Rotation paths and how fast each direction turns (degrees a step)
Each turn is a multiple of 5 degrees from 10 to 175, or 0.
Each row of a path follows its step; steps can be skipped.
path 1
step 0: [ 13  -1   3   8 -13 -31  -4  10 -24   7   2   4  -6 -18 -10   1  12  27
  13   2 -12   6   6  -6 -26  25  -5   5   7  14  -2   8 -20   8 -13   8
  -8   3  -1   7 -16  -4   0   5 -20  -8  17]
step 1: [-13   6  -3   7   0 -10  -5 -15  -3   3 -15  -2 -25  11  -1   2  -3  24
  14 -13   2 -11   0  -8  -3  10 -27   3  10  15   0 -17 -16 -10   0   0
  -1 -19   1  25  32   8   3   3  18 -20  -2]
step 2: [ -2 -22  -1 -15   0   0  21 -17   1  -3  -6 -15  -9  -3 -12  22 -19  12
  -2  13  -1  15 -11  -3  15   3   0   3   1   5  24  -7  18 -25   9 -31
   4  18   7   3  13  -3   6  -9  16  -3 -10]
step 3: [  8 -17 -15  -4   7  18   6   7   8  11   9 -16  -1 -18  17  22   1 -24
   5   8   8  -7  -5  -1 -11  15  33   3  -4  -9  -2  12   9 -20  -7  -5
   4   3 -17   0   5 -19 -10   5  10  -5  30]
step 4: [ 11  12 -22  -7 -19   6 -16  -7  -2   8   3  19   2 -14  14 -16  -9  -4
  13   2  22  -9   6 -10  -1 -28  -3  -5  -7  -9 -18  12  21  -2   3   9
  21   3  -7  18   5   9 -10   6  -4  20  20]
step 5: [-10   2 -15   4   0  -1   5   0 -11   3   3 -16 -11  14 -28 -16  10   4
   4 -12  14   4  18   9  16 -24  -4  10  -5  32 -10  -3  12   8   9  22
   2  19  11  -7 -10 -12   9  -4 -18  15  11]
step 6: [  0 -19   6  13  15   3  -6 -15   1   4  11  -2  -2  30 -16   3   1  -5
 -17 -29   4   6   9  26   9   7 -15   8 -13 -19   5  -8  11   4  -5   7
 -11 -26 -11   1   0 -22  -8   4 -15  -9  -6]
step 7: [ 11 -21 -12  20   2 -22 -17  -5  10 -13  16   7  14 -10 -15  -4   2   1
 -23  12  -7  15 -19  -3 -14  -1  -5 -29  11 -20  15  -5   4 -13   6   1
   1  -7   3   5 -20   5  11  15  -9 -15 -12]
step 8: [-12  18   5  17 -24 -10   6   7   1  -2  -1   3  -2 -20   0  -9   1   8
  24  13  -7   3 -19  -3 -14  11  24  -4  -3  14  11 -11   0   8  13  19
  -7  -8   1  -7  -1  -5  -3  28   2 -35   6]
step 9: [  0   5  15   1 -16   7 -17  -6  -9  -9 -18   2  13 -10   1  -2 -27  29
  21  -8  -7 -18  -2  -5   9  23 -16  14  -9  12  -1   1  11  -4 -15   7
  15   3   7  -4  18   4  -2 -23  -1 -21   3]
step 10: [-10 -14   3   0  24   2   4   9  10   8  -4 -26  13  -1   6  10 -17  10
  12 -12   8 -14  -3 -15  14  16  -9   2  26  15   8 -17  11 -20   2 -11
 -11   8  -1  13  -6   4  17 -10   2  26  10]
step 11: [ 25 -18 -15  -2  15  -1  28  -7  -9   6  -3   9   0   6  11   0   1 -15
  22  -5 -19  -1   3   6   0   0  11   3   5 -10   6  -7  15  -1  16 -18
  -1   2 -41   5   7   2  -8  13   9  18  11]
Speeds:
[ 3 -4 -3 -6 -2  7  2 -8  2  2  2  1  0 -3  3  3  9 -3  6 -7  5 -5  6  1
  1 -3  2 -3 -4  1 -2  0  3 -4  1 -1 -2  5  0 -1 -3  3  1  0  5  4 -2]  45
[ 0 -2 -2 -3 -5  0 -2 -3  3  2  0 -5 -3 -4  3 -3 -4 -9 -2  0 -6  0 -1  2
  2  0 -2  7  4  2  7  4  0  1 -4  1  0  5 -3  2  9  3  5  2 -1  6  3]  45
[ -2   0   2   1   1   2   3   0   5  -5   2  -3  -3   0   7  -3   2   0
   4   3   3   1   2   9  -2   2   1  -2  -1   5  -5  -6  -2   2  -4   1
  -1  -9 -10  -1   5  -5   0   2   2   1   2]  145
[ 0 -1  7  2  2 -5  4  1 -1  4 -2  3 -4 -3 -1  3  3 -1  0 -8 -7 -2 -1  6
  0  2  4  4 -6  3  3  3 -3 -2  2 -1  7  2 -3 -7 -3 -5 -5  3  0  0  7]  130
[-5 -8 -1  0 -1  0  3 -1 -1  1  4  0  0 -5  4 -2 -4  8  4 -1 -8 -7  0 -2
 -5  3  2  2 -4  0  5 -5 -5  2 -3 -1  0 -3  7  4  0  1  2  0  2 -1 -5]  45
[ 0  1  1  4  1 -1  3  4 -6 -4  0 -2  7  0  3  4 -4  2  4 -6  4  2  3  3
  0  1 -4  0  1  1  1  0 -2  7 -4  7  2  3  2  4 -2  5 -4 -1 -1 10  6]  70
[ 7 -6 -3  0  2 -3 -2  0 -2 -8  0 -2  2 -3 -3 -3  2  4 -2  5 -4  2  2  4
 -3  0 -1 -3  0  5 -4  3 -1 -4 -4 -1  8  6 -1 -5  0  0  5 -7 -1  0 -1]  155
path 2
step 0: [ -1 -14  25   1  16   7 -12  17  -2 -29 -13  15 -14   0  -8 -11   0   6
  -3 -15   5  -6   0   8 -12 -13  15 -14   0 -10   7  -1   1   2 -11  10
  -7  -1   0 -17   1   4  11 -14  -8 -24   4]
step 1: [  4 -12  11  13   2   9  -2 -17  10  -4  14  22 -27  -8  -1  -7  -8  -9
  -7 -15 -12   7   9  11  -8  -2 -10 -19   3  -2  -6 -10  -9  18   0   6
   3  27   6 -18  -3  -3 -14 -16  -5   0  -4]
step 2: [ 21   9  -2   9   3  10   7  -9 -11  -6   7  22   7 -26 -12 -17 -12  -3
 -16  -6 -10  -5  16  -2 -22  -6  16 -11  -2   8  10   9  -7 -14  -2   1
  -1   4  -1 -14 -10  16  15 -20  -3   0  -5]
step 3: [-12   6   4   6  17   5  16   1  -3   7   8   2   0 -19 -20 -28  16   3
   0   2 -18  17  -8  -1   9 -16  11  -1  -2   1  -4  -8 -18  -3  12   0
  -2  25   9  -7  -1  13  -9 -10 -15   8 -14]
step 4: [ 14  -7   3 -15   0 -18   9 -13  14  -6   7   7   0 -30  -4 -24   4  22
 -15  -2  -3  -5  -9 -18   8   4  12   2  13  -4  10   7  -4 -13  -4 -13
   2  20 -14  -2  -4  15  -6   6   7  -6  -7]
step 5: [ -8  -4  -3 -10  23  -9  10   1  -1 -14 -14  -8 -12 -14  -9   6   6  -5
 -10 -12  -8   6 -11 -20  -5  -9   9  14 -14  -7   9 -15 -21  -2 -15 -15
  13   9   4   2  -2   2  -4  -4  -1 -29 -15]
step 6: [ 12   1  -3 -11  -2   7 -12  -8  -1  -7 -11   7 -21  -4   7 -18  -1   6
   0 -13   9  -1 -26  -7 -19  -4   0   9  -4 -20   6   8   9  19   5 -10
  -5  23  -7  -1  18  12 -13 -13  -1 -23   1]
step 7: [ 24  12  -8  -5  12  -4  -2   2   7  -5 -12  27 -11   0  -9  17 -18  -5
  -3   5   1   0  -6 -16 -21   7   4  -5  -3   4  11 -19 -16  15  -8   9
   2  16  -6 -12  18  -2  -3  -8 -17  -4 -11]
step 8: [ 15  18 -17   9  -2   7   4  -1  11  -1  10   0  -5  -6   1 -19 -24 -12
  -4  -5  -2  -7   0  -5   2 -25   8  14 -11  -6   6  -5  -5  15  17   2
  10  -1   2 -27  19  23  -2  -9 -11   3   3]
step 9: [ 20  -3 -14 -21   2 -10 -19  -5   6   8  -7  17  10 -18  -5 -19   4 -10
  -7  18  -5   2  -7 -13  14 -23   1   4   0  -4  -9  -8 -25  -5   2  15
  -8   8   4  -9  12   2  15  -8  -8  13   1]
step 10: [ -6 -15 -15  -3   8 -11   5  13  19 -14  -3   2  -5  -5 -13 -26  -1   9
  -5  10  13  -2  -1 -16  11 -23  11  -5   4 -11 -13 -18  -2  -5   2   6
  27  -9 -20 -11  -5  12   0  -4  -2  -5   0]
step 11: [ 20 -21  -6 -19  -1   1  -3 -17  13 -16   0 -11 -11   9 -11 -15  13 -17
 -20   2  -6  17  -4  -1   3 -24   3  -1   2 -11  -7   4  -8   2 -19   4
   7   6  -1  -6   6 -10  -8  -3  16 -18   3]
Speeds:
[ 4  0  3 -1  1  2  6 -4 -3  2 -6 -7  2  0 -2  3  5  5 -1 -5 -4  6 -6 -5
 -3  5  4  6  3 -1  1  2  0  3  1 -6  2 -1 -7  2 -2 -2 -4  4  0  1  0]  45
[ -1  -3  -3   0  -2 -11   1   2   0   1   5  -3  -1  -1  -6  -2   3   4
   0   0  -7   4  -2  -8   4  -3  -3   3   4  -2  -2   0   5  -3  -1   5
  -1  -4   3   6  -1   5   5   2   1  -4  -4]  60
[-6 -2  2 -5  6 -2  2 -7  6  1 -1  0  3  0  8 -4  4  5  0  2  0 -4 -2  1
  7 -5  3  4 -3  2  2 -3 -3 -4  0 -3 -1 -3 -2 -2 -1  1  7  5 -2  5 -3]  65
